In the data rows, 128 means zero.
Here are some points, each followed by its number:
[0 98 0 0 112 90 122 200 74 162 234 37 88 255 137 209 255 178 8
 122 136 132 226 152] 0
[167 98 45 119 159 116 115 109 145 189 147 87 100 159 139 137 207 156 65
 149 82 98 182 117] 1
[173 109 133 185 131 138 124 118 144 136 81 113 114 78 134 84 109 149 129
 178 158 93 122 113] 2
[49 112 44 73 143 99 116 152 117 174 148 48 62 153 137 156 255 181 43
 169 166 100 163 129] 3
[172 168 150 163 130 140 126 100 151 141 110 172 141 66 115 126 59 102 180
 130 102 110 110 132] 4
[141 176 255 167 78 134 79 135 151 0 76 255 194 94 107 99 0 109 223
 43 131 210 72 152] 5
[172 131 189 203 146 145 130 114 158 109 38 118 109 59 126 83 53 129 162
 178 180 129 88 121] 6
[110 166 255 231 99 173 181 129 134 41 2 191 191 61 100 67 0 81 226
 144 215 151 0 147] 7
[123 124 86 97 125 117 128 130 96 153 212 133 114 169 147 158 159 125 109
 111 107 149 123 102] 8
[176 152 158 170 141 136 134 117 132 147 126 162 119 74 121 124 83 93 167
 130 99 115 116 140] 9
[163 116 84 130 166 130 108 118 117 156 165 134 112 112 131 135 138 98 114
 117 69 101 160 143] 10
[0 82 0 0 112 97 148 176 78 181 208 28 101 245 160 204 255 178 36
 143 140 124 207 125] 11
[183 109 106 177 130 126 121 99 155 143 96 104 76 94 117 87 128 127 119
 170 142 100 144 102] 12
[166 159 255 182 100 153 94 118 150 50 59 203 181 70 124 86 15 94 186
 88 136 179 78 133] 13
[119 142 104 89 122 119 141 123 111 170 187 124 130 141 126 149 117 127 151
 134 139 146 105 102] 14
[163 110 90 116 155 128 118 106 111 174 169 121 109 113 135 134 132 111 136
 115 64 107 166 124] 15
[51 148 255 255 109 220 255 133 150 0 0 179 243 106 115 20 0 63 212
 151 237 122 0 165] 16
[140 157 182 159 119 87 79 127 142 85 119 165 126 88 105 112 113 163 152
 116 141 160 121 114] 17
[140 139 125 132 139 106 103 135 153 122 140 125 99 104 108 118 170 160 108
 121 150 130 151 99] 18
[155 152 165 156 150 130 109 107 144 107 92 163 126 62 105 121 55 108 181
 120 106 134 92 140] 19
[175 100 62 124 145 119 129 103 118 165 129 80 91 139 126 136 181 134 84
 160 125 106 168 118] 20
[112 161 255 244 97 180 185 122 131 25 0 168 194 66 92 56 0 102 191
 177 227 138 26 157] 21
[160 160 174 157 158 128 112 109 131 113 114 165 122 74 116 131 68 117 169
 135 108 119 98 149] 22
[23 103 8 36 117 78 138 158 95 191 182 33 82 202 152 179 255 179 15
 167 159 94 194 142] 23
[176 134 127 156 148 140 137 111 152 130 71 87 112 80 132 87 120 137 134
 184 162 121 134 126] 24
[124 166 211 182 102 158 141 126 147 99 69 176 150 53 106 103 10 101 200
 146 195 135 49 91] 25
New points follow, each followed by the numbers of its five nearest points above, nearest first.
[150 169 197 155 111 131 147 131 135 114 109 179 136 58 102 106 56 106 182
 153 184 142 56 99] 25 19 22 4 6
[146 192 224 179 116 158 163 131 140 99 41 196 159 28 115 104 24 113 194
 155 188 147 20 116] 25 7 13 21 6
[181 102 62 128 135 131 114 102 124 162 125 81 92 132 126 126 168 160 79
 144 113 98 152 119] 20 1 12 15 10
[158 136 178 144 125 106 87 141 143 97 124 154 129 82 119 106 118 167 141
 106 140 154 146 103] 17 18 22 19 9
[75 122 52 72 124 93 140 169 77 179 227 107 118 190 149 160 188 126 83
 103 120 138 135 98] 8 14 3 1 23
[132 52 8 51 145 138 111 124 100 174 208 77 93 228 160 156 251 133 63
 108 29 92 232 138] 1 11 23 20 8
[169 165 193 136 94 118 87 136 170 71 108 184 120 98 134 108 101 129 130
 81 137 199 120 114] 17 19 22 13 18
[127 169 123 114 118 127 128 139 123 143 170 136 135 115 139 130 100 120 156
 114 133 129 73 86] 14 8 9 22 18
[167 113 85 134 154 136 123 114 140 173 133 91 103 132 127 117 149 157 109
 167 131 112 173 106] 20 12 1 18 15
[118 178 247 179 109 144 148 132 149 79 76 184 175 40 112 107 7 96 216
 154 175 155 27 108] 25 7 13 21 19
[186 97 83 122 158 133 136 112 133 160 113 73 95 121 147 135 181 146 84
 149 137 104 152 120] 20 1 12 18 10
[151 173 124 105 128 111 133 137 128 149 153 157 127 115 126 140 85 125 145
 137 143 145 68 87] 14 9 22 4 19
[98 114 34 110 147 78 141 148 142 192 160 58 80 164 148 152 255 172 35
 169 157 86 161 114] 3 23 1 20 18
[137 136 105 121 134 112 144 132 111 152 186 146 139 118 136 142 123 133 143
 116 145 138 102 106] 14 8 18 15 10
[122 158 118 110 119 107 127 117 109 155 163 151 124 137 122 132 115 120 147
 110 139 144 104 107] 14 8 18 15 9
[91 182 255 159 33 136 80 178 175 0 66 255 203 117 115 66 0 129 206
 0 110 245 44 143] 5 13 7 25 17
[123 149 116 111 114 116 125 133 116 154 155 144 131 90 121 142 86 107 140
 118 129 130 66 103] 14 9 22 4 19
[105 126 45 70 128 102 128 147 101 168 221 125 111 195 155 170 178 127 91
 110 133 142 133 89] 8 14 1 20 15
[170 123 126 149 133 111 91 138 167 105 133 121 118 109 118 111 135 178 109
 121 161 151 142 104] 18 17 12 2 24
[142 133 96 117 125 87 88 119 161 130 128 114 84 120 120 104 163 178 89
 141 159 147 163 112] 18 20 12 24 1
[163 181 248 175 105 142 104 102 157 63 76 205 152 55 104 116 14 103 201
 118 140 159 73 139] 13 25 19 5 22
[134 81 13 78 150 136 134 130 104 171 187 71 112 212 164 166 241 137 74
 117 51 109 230 139] 1 20 8 3 23
[45 128 255 255 89 224 255 143 133 0 0 176 255 97 92 0 0 87 226
 154 246 125 0 172] 16 21 7 25 13
[172 151 206 192 130 148 165 93 135 91 20 122 137 73 100 78 47 104 154
 178 196 128 93 134] 6 25 24 2 19
[143 75 8 78 143 121 119 119 124 192 189 57 107 205 159 179 248 134 50
 102 59 110 230 153] 1 20 23 3 8
[190 130 184 186 125 163 151 105 156 112 51 113 120 73 103 94 71 137 143
 171 198 139 93 118] 6 2 24 25 19
[116 140 112 92 112 118 129 138 122 172 174 138 142 147 152 136 125 120 126
 114 133 122 92 103] 14 8 15 18 10
[157 134 228 224 136 152 151 99 137 95 12 128 148 51 113 57 40 114 169
 192 185 140 88 128] 6 25 21 7 2
[131 154 121 95 122 123 134 146 108 161 155 144 142 127 124 140 120 128 133
 127 123 148 86 89] 14 8 18 15 9
[145 163 189 157 117 92 66 115 157 87 96 167 113 84 116 104 116 155 156
 86 137 162 150 135] 17 19 22 18 9
[121 190 222 188 106 155 166 114 130 102 62 175 176 36 109 114 29 121 192
 155 200 139 39 122] 25 7 21 6 13
[138 154 255 175 70 117 55 158 173 0 78 255 179 78 116 88 24 138 200
 53 134 222 86 147] 5 13 17 25 19
[136 83 43 90 157 136 133 120 140 182 175 69 105 176 138 162 214 156 81
 120 84 97 210 150] 1 20 15 10 3
[121 52 9 70 153 114 125 131 100 186 202 80 88 206 152 186 237 127 78
 121 48 100 208 147] 1 20 23 8 3
[142 161 121 105 124 127 135 147 121 141 159 161 134 106 122 129 122 135 161
 109 141 145 101 105] 14 18 9 8 17
[161 162 189 164 112 97 86 115 141 82 106 186 134 83 119 86 109 137 156
 106 139 173 132 115] 17 19 22 9 4
[170 168 240 165 103 134 107 116 141 74 83 214 175 51 118 85 17 94 185
 98 125 166 101 140] 13 19 5 25 22
[137 73 21 107 149 112 113 138 141 173 181 54 103 173 139 145 224 132 80
 132 72 103 208 149] 1 20 10 15 3
[81 112 40 96 135 100 128 127 132 169 129 74 91 146 145 155 245 178 65
 176 172 95 169 132] 3 20 1 23 18
[156 148 152 155 107 110 81 126 154 77 107 179 135 103 109 101 118 136 137
 110 134 171 121 134] 17 19 22 18 9
[70 107 56 53 136 86 128 163 88 182 208 107 113 187 161 170 193 151 90
 91 130 121 151 110] 8 3 14 23 1
[125 147 128 104 130 129 141 145 103 169 171 151 141 95 132 148 113 141 146
 139 123 134 70 99] 14 8 9 22 18
[130 91 28 103 155 111 121 126 137 195 175 77 81 171 132 163 209 138 67
 121 90 108 218 134] 1 20 3 15 10
[135 128 110 125 135 90 81 120 149 127 140 115 88 103 122 97 163 162 109
 147 141 151 161 130] 18 12 20 17 24
[144 153 176 129 111 113 72 121 147 84 125 157 103 85 122 92 121 160 125
 125 165 161 122 109] 17 18 22 19 2
[67 113 36 106 122 95 126 137 135 171 159 47 69 149 141 152 255 172 43
 174 145 84 169 105] 3 23 1 20 11
[129 163 255 180 64 107 80 172 174 0 70 255 184 106 130 95 33 127 183
 40 125 243 88 121] 5 13 17 25 19
[144 83 30 82 144 111 124 132 123 170 195 67 106 205 158 173 241 137 48
 106 70 115 221 150] 1 20 3 8 23
[142 65 10 46 134 125 122 130 123 165 215 75 91 231 145 179 235 120 61
 112 32 111 238 162] 1 20 11 23 8
[141 162 243 164 96 139 95 112 156 70 63 211 164 49 103 89 23 113 189
 87 141 176 83 140] 13 5 25 19 22
[147 191 198 152 110 136 144 117 126 103 110 184 141 59 103 127 57 104 178
 161 181 133 60 92] 25 19 22 4 9
[139 176 231 182 106 153 148 110 125 95 71 167 150 61 99 100 41 124 196
 152 172 136 56 96] 25 6 19 13 22
[150 122 115 133 137 87 99 124 133 149 118 122 108 108 129 100 186 171 103
 137 152 133 136 120] 18 20 12 24 2
[146 154 115 133 115 101 134 128 126 151 165 156 133 92 125 128 87 126 147
 136 155 124 68 91] 14 9 4 22 17
[200 120 96 165 159 116 112 99 143 162 115 111 103 117 122 97 118 128 118
 173 135 97 155 112] 12 2 24 20 10
